One hidden turn or mirror swaps the rows below in pairs. Which row is each named row swapped with?
Q_708: [-22  -5 -21 -11  -6  -1  -5  -5   3  30   7   2 -10  -1  -6   6  -6 -14
  20   2 -32  -1  -6 -13  -7   6   8  18]
Q_870: [-13  17  10 -11  -5   4  -4  14  -2  -1   8  -1   8  17 -17 -12  10  -4
  28  13   2 -15  -4   8  14  17   1 -18]
Q_719: [ 19  21  10 -30  11   6   1   8 -12  16  -6   6  12  23  -7   8 -18 -19
  23 -14 -19 -10  -3   2  -4   8   7 -12]
Q_472: [-20  -5 -24 -12  -5   0  -9  -5   1  20  13   1 -11  -2  -7   4  -7 -11
  16  -4 -32  -4  -6  -7  -6   6   5  21]
Q_552: [ 21  19   8 -25   7   2   1   7 -10  15  -6   3  10  23  -4   8 -24 -18
  25 -14 -19  -9  -2   0  -2  12   5 -18]
Q_975: [ -2 -12   6 -14   8   0  -7  20 -18   9  -2   7 -24  -8   6  -7  -7  25
  15   5 -25 -11  -5  -7   6  18  -5  -5]
Q_979: [ 18  19   6 -26   7   7  -3   4 -10   9  -3   6  16  24  -4  13 -19 -19
  21 -13 -14  -9  -5   3  -6   9   8 -14]
Q_57: [ -4  -7   3 -17   8   0  -8  13 -20  25  -6  12 -28  -3   4  -2   3  22
  17   1 -26  -7  -6 -17   7  16  -7   1]
Q_750: [-22   2 -22 -15  -5  -1  -8  -9   4  24  12   7  -9   2  -3   3 -10 -22
  10   0 -30  -9  -4  -8  -7   6   4  15]
Q_869: [ 20  15  11 -27   4   8  -3   7 -10  14  -3   2  11  24  -3  12 -21 -19
  20 -14 -18  -5  -4   3  -6  13   9 -16]
Q_546: [-12  17  10 -17   1   8  -6  15  -3  -3   9   1   9  22 -22  -8   9  -1
  24  10   2 -13  -8   5  14  23   1 -17]
Q_358: [ 16  19  10 -29   6   6  -1   6  -8   9  -7  -1  18  25  -5   9 -16 -21
  19 -13 -18  -6  -4   3  -1  13   3 -16]
Q_470: [-11  19  11 -14  -9  11  -4  19   0   3   6   0   7  19 -22 -11  11  -7
  24  12  -4 -13  -7   8  15  21   3 -17]
Q_635: [ 20  19   6 -27   0   5   4   9 -11  10  -8   4  11  24  -6  12 -18 -18
  22 -15 -14  -8  -6   5   2  11  13 -16]
Q_40: [-20  -9 -19 -10  -7   2 -10  -6  -3  23  10   7  -6   3  -4   5  -7 -23
  14  -3 -28  -5 -13  -5 -13   3  10  14]
Q_213: [-21  -7 -20 -11  -7   3  -5  -3   2  27  15   0  -9  -3  -8   9  -7 -19
  19   4 -29  -4  -7  -3  -4  -2   3  12]
Q_767: [ 19  17   9 -26   7   6   1   4  -7  15  -4   5  14  23  -3   7 -19 -22
  26 -15 -20  -7  -9  -1  -6   8   6 -15]
Q_72: [-18  17   8 -15  -2  10  -3  15  -1   0   7   6  11  15 -21  -7  15  -1
  25  14   1 -12  -3   7  12  18   1 -17]
Q_536: [  2 -11   7 -24   7   4  -2  12 -22   9  -1  12 -27  -2   8  -4   0  22
  13   7 -22  -6  -4 -14   8  19  -8   0]
Q_763: [-25  -2 -27  -8  -5   0  -7  -6  -3  21   3   4  -7   0  -6  10 -10 -17
  16  -1 -32  -7  -4  -8  -3   2   8  13]
Q_887: [ -3 -11   3 -13   7   9  -4  16 -27  18 -10  10 -25   0   5  -6  -2  19
  13   9 -29  -9  -4 -12   8  13  -8  -3]
Q_653: [-10  18   9 -16   2  11   0  13  -4   0   7  -3  10  16 -22 -10   9  -7
  21  14   3 -11  -8   9  14  21   3 -19]
Q_862: [ -3 -11   1 -19   8  -1  -7  16 -17  25  -6   9 -28  -2   9   0  -2  23
  11   8 -26  -7  -3 -12   7  16  -4  -4]
Q_906: [-12  15  10 -14  -2   7  -3  19   2   3   5   7  11  18 -15 -13  11  -4
  25  16   7 -15  -6   7  12  19   2 -15]
Q_693: [ -2  -8   8 -24   3   3  -9  14 -21  16  -6   8 -29  -9   6  -5  -3  23
  13   4 -25  -9  -5 -12   6  18  -1  -3]
Q_413: [-24  -5 -22 -13  -7  -2  -5  -7   2  33   6   7 -12  -3  -4   6  -6 -13
  22  -4 -28  -3  -3  -6  -4   1   3  13]
Q_676: [-10  16  11 -12  -2  11  -3  15  -1  -1   7  -1  12  17 -20 -13  12  -2
  25  15   0 -16  -4   8   9  21   0 -15]
Q_127: [ 17  23   7 -28   9   2   2   5  -8  11  -4   1  16  23  -6   6 -18 -19
  22 -15 -11  -9  -4   2  -5  11   2 -14]
Q_219: [ -4  -9   1 -14  10   0  -9  16 -22  19  -8  15 -25  -6   7  -7  -2  21
  14   5 -23  -9  -9 -13  11  14  -9  -1]
Q_440: [ 23  19   6 -29   7   4   2  11  -4  12  -6   7  11  21  -5  12 -18 -19
  23 -17 -17  -8  -2   2  -4   9   7 -10]
Q_999: [-10  18  10 -16  -1   9  -6  10  -1   0   7   3  10  18 -22 -11  12  -4
  25  11   5  -9  -8   5  12  19  -4 -19]
Q_179: [ 20  19   7 -25   6   6   5   4  -7  12  -2   2  15  25  -7   3 -17 -20
  21 -15 -15  -6  -1   4  -6  10   6 -15]
Q_839: [ 19  19  13 -28   1   9   0   4  -9  11  -5   1  18  24  -1   7 -17 -16
  20 -14 -16  -7  -7  -2  -4  12   7 -17]
Q_878: [-22  -7 -22 -10  -5   3 -11  -6   2  27  10   3 -15  -2 -11   1 -10 -18
  15   1 -25  -6  -6  -8  -8   6   1  17]
Q_563: [ 17  18  10 -30   6   4   1   6 -11  13  -8   0  10  25  -1   7 -20 -22
  23 -13 -17 -11  -3   1   0  12   5 -16]
Q_112: [ 16  16   9 -30   2   4   0   7 -10   8  -9  -4  13  21  -3  10 -22 -16
  26 -17 -19  -8  -3   4  -2  11   8 -13]
Q_798: [-16  15   9 -15  -1   4  -2  14  -2   0   8  -1   9  14 -18 -10  14   1
  26  13   2 -15  -9   6  14  19   0 -20]
Q_789: [ -3  -8   6 -15   6   2  -8  15 -15  22  -7  17 -23  -6   3   0   0  25
  13   8 -27  -7  -6 -17   6  13  -3   4]
Q_252: [ -3 -11   1 -15  10   3  -8  15 -17  17  -3  12 -28  -6  14  -4  -4  19
   9   2 -23  -6  -3 -11   9  14  -8  -2]
Q_810: [ -4 -10   7 -16   8  -2  -6  12 -22  18 -14  13 -21  -4   7  -2  -3  22
  11   2 -28  -9 -10 -13   6  22  -4  -3]
Q_324: [-16  13   6 -13  -5   6  -5  14  -2   2   7   2   9  19 -23  -9  16  -7
  26  14   3 -11  -7   4  12  23   1 -18]
Q_493: [-14  12   6 -14   2   9  -3  12   0   2   5   2   8  14 -18  -5  16  -4
  24  14   7 -13 -10  10  14  23   2 -18]
Q_343: [-26  -8 -20 -13  -8   5  -3  -4  -1  24  12   1  -5   0  -7   1  -6 -17
  19   9 -26  -9  -5  -6 -10  -2   3  17]
Q_383: [ 20  20  14 -27   6   4  -3   6 -11  15  -3  -1  15  19  -4   7 -20 -20
  23 -14 -22  -7  -2   0  -7  11   4 -14]
Q_551: [  0  -9  -1 -15   6   3  -8  14 -23  17 -11  13 -30  -6   4  -4  -6  17
  16  10 -27  -7  -7  -8  -4  20  -7  -2]
Q_205: [-13  17   6 -11  -4  14  -5  14   0   4   7   0   3  16 -19 -12  17  -7
  22  13   3 -13 -10   5  11  21   5 -22]
Q_715: [-25  -2 -26 -16  -5  -1  -8  -7   3  25   7   2 -11  -2  -2   4 -11 -18
  15  -2 -30  -9  -7  -3 -11   5   7  11]
Q_311: [ -1 -14   6 -21   7   8  -8  12 -21  14  -6   9 -30  -4   5  -6   0  21
  17   6 -26  -5  -8 -12   5  17  -5  -4]
Q_403: [ -1 -14   2 -20   5  -1  -8  12 -21  16  -9   9 -27  -5   4  -1  -5  23
  10   0 -21  -6  -3 -13   1  19 -10   0]
Q_218: [-22  -5 -18 -12  -6  -1  -9  -7  -4  23   9   4  -9  -3  -2   1  -4 -20
  14  -2 -27  -1  -6 -11  -4   3   6  21]
Q_16: [-24   0 -27 -11  -7   4  -7  -4   4  27   6   2  -6   2  -6   7 -10 -20
  20   5 -26  -4  -4  -8  -5   8   0  18]
Q_301: [ 19  16  12 -28   8   1   0   7  -8  11  -5   1  14  26  -4   7 -24 -20
  20 -10 -16 -10  -5   1  -7  13   2 -12]
Q_625: [ 22  21  10 -27   4   2  -2  10  -8  11  -3   5  17  20  -5  10 -17 -18
  24 -12 -17  -7  -4  -5  -5   5   9 -11]
Q_743: [-22  -8 -19 -13  -7   1  -3  -9   3  27   0   1 -11  -1  -5   7  -7 -16
  13   2 -33  -9 -12  -4  -8   5  -1  14]
Q_108: [-23  -9 -22 -14 -12   1  -6  -4   3  26   9   4  -9   4  -5   3  -8 -20
  14   8 -29  -2  -6  -4 -10   4   6  14]
Q_706: [ 20  19  10 -22   5   4   0   6  -9  10  -6   6  11  26  -1   9 -16 -22
  23 -16 -17  -8  -6  -2  -5  11   8 -15]
Q_764: [-13  15   8 -13  -3   8  -4  14   1  -1   7  -3   8  13 -21 -10  12  -3
  25  13   1 -15  -5   9  12  26   5 -14]
Q_604: [  2 -10   3 -18  10   0  -7  17 -19  12  -8   9 -27  -6   4  -1  -6  23
  13   8 -27  -7  -7 -15   6  21   0  -2]
Q_389: [  1  -9   1 -17  12   4 -10  13 -19  12 -11  15 -22  -3   8   0  -8  22
   9   5 -27 -12  -7 -18   4  17  -4  -5]
Q_519: [-21  -7 -26 -13  -7  -3 -13  -4  -1  19   4   3 -14  -2 -10   9  -7 -17
  21   6 -31  -5  -6  -2 -11   5   3  14]
Q_807: [-24  -6 -21 -16  -9   5  -6  -5   5  26   7   4 -13  -3  -3   6  -6 -22
  16  -3 -28  -7  -7  -5  -9   6   7  14]
Q_139: [-10  17   6 -15  -2   9  -2  12   4   2   9  -4  11  16 -17 -10   9  -6
  24  14   4 -18 -10   8  15  20   3 -17]
Q_821: [ -2 -13   0 -17   6   6 -10  10 -22  20  -3  13 -27   0   9  -7  -4  24
   8   3 -26  -5  -7  -7   4  19  -5   0]
Q_409: [-10  13   6 -13   0   7  -1  10   1  -4   9   3   9  15 -23  -9  12  -3
  21  16   5 -11  -8   3   9  22   3 -19]
Q_154: [-13  16   7 -13  -6  10  -2  11   0  -2   7   0   8  14 -22  -9  14  -9
  25  13   2 -11  -5   2  13  22   1 -22]
Q_321: [-21  -5 -22 -11  -7  -1  -7  -5  -3  27   6   7  -5  -2  -4   5  -6 -18
  19  -3 -30  -2  -6  -9  -7  -3   2  15]
Q_864: [-19  -5 -19 -12  -6  -1  -4  -2   3  34   8   9  -9  -2  -1  10  -8 -11
  15   4 -28  -7  -4  -7  -7  -2   5  18]
Q_517: [-15  18  11 -16  -5   8  -7  17  -3   4   8   6   8  16 -22 -12  13  -2
  24  16   3 -10  -5   8  11  21   3 -15]
Q_283: [  4  -9   1 -21   8   2  -9  12 -25  18 -12   9 -24  -2   4  -2   1  23
  13   9 -24  -5  -1 -14   8  17  -5  -4]
Q_360: [ -4  -9   3 -18   5   4  -6   8 -20  18  -6   7 -29 -10   1   3  -6  22
  11  10 -28  -8 -12 -13   7  13  -6  -4]

Q_975 swaps with Q_40
Q_179 swaps with Q_546
Q_878 swaps with Q_403
Q_767 swaps with Q_798
Q_839 swaps with Q_139
Q_213 swaps with Q_810

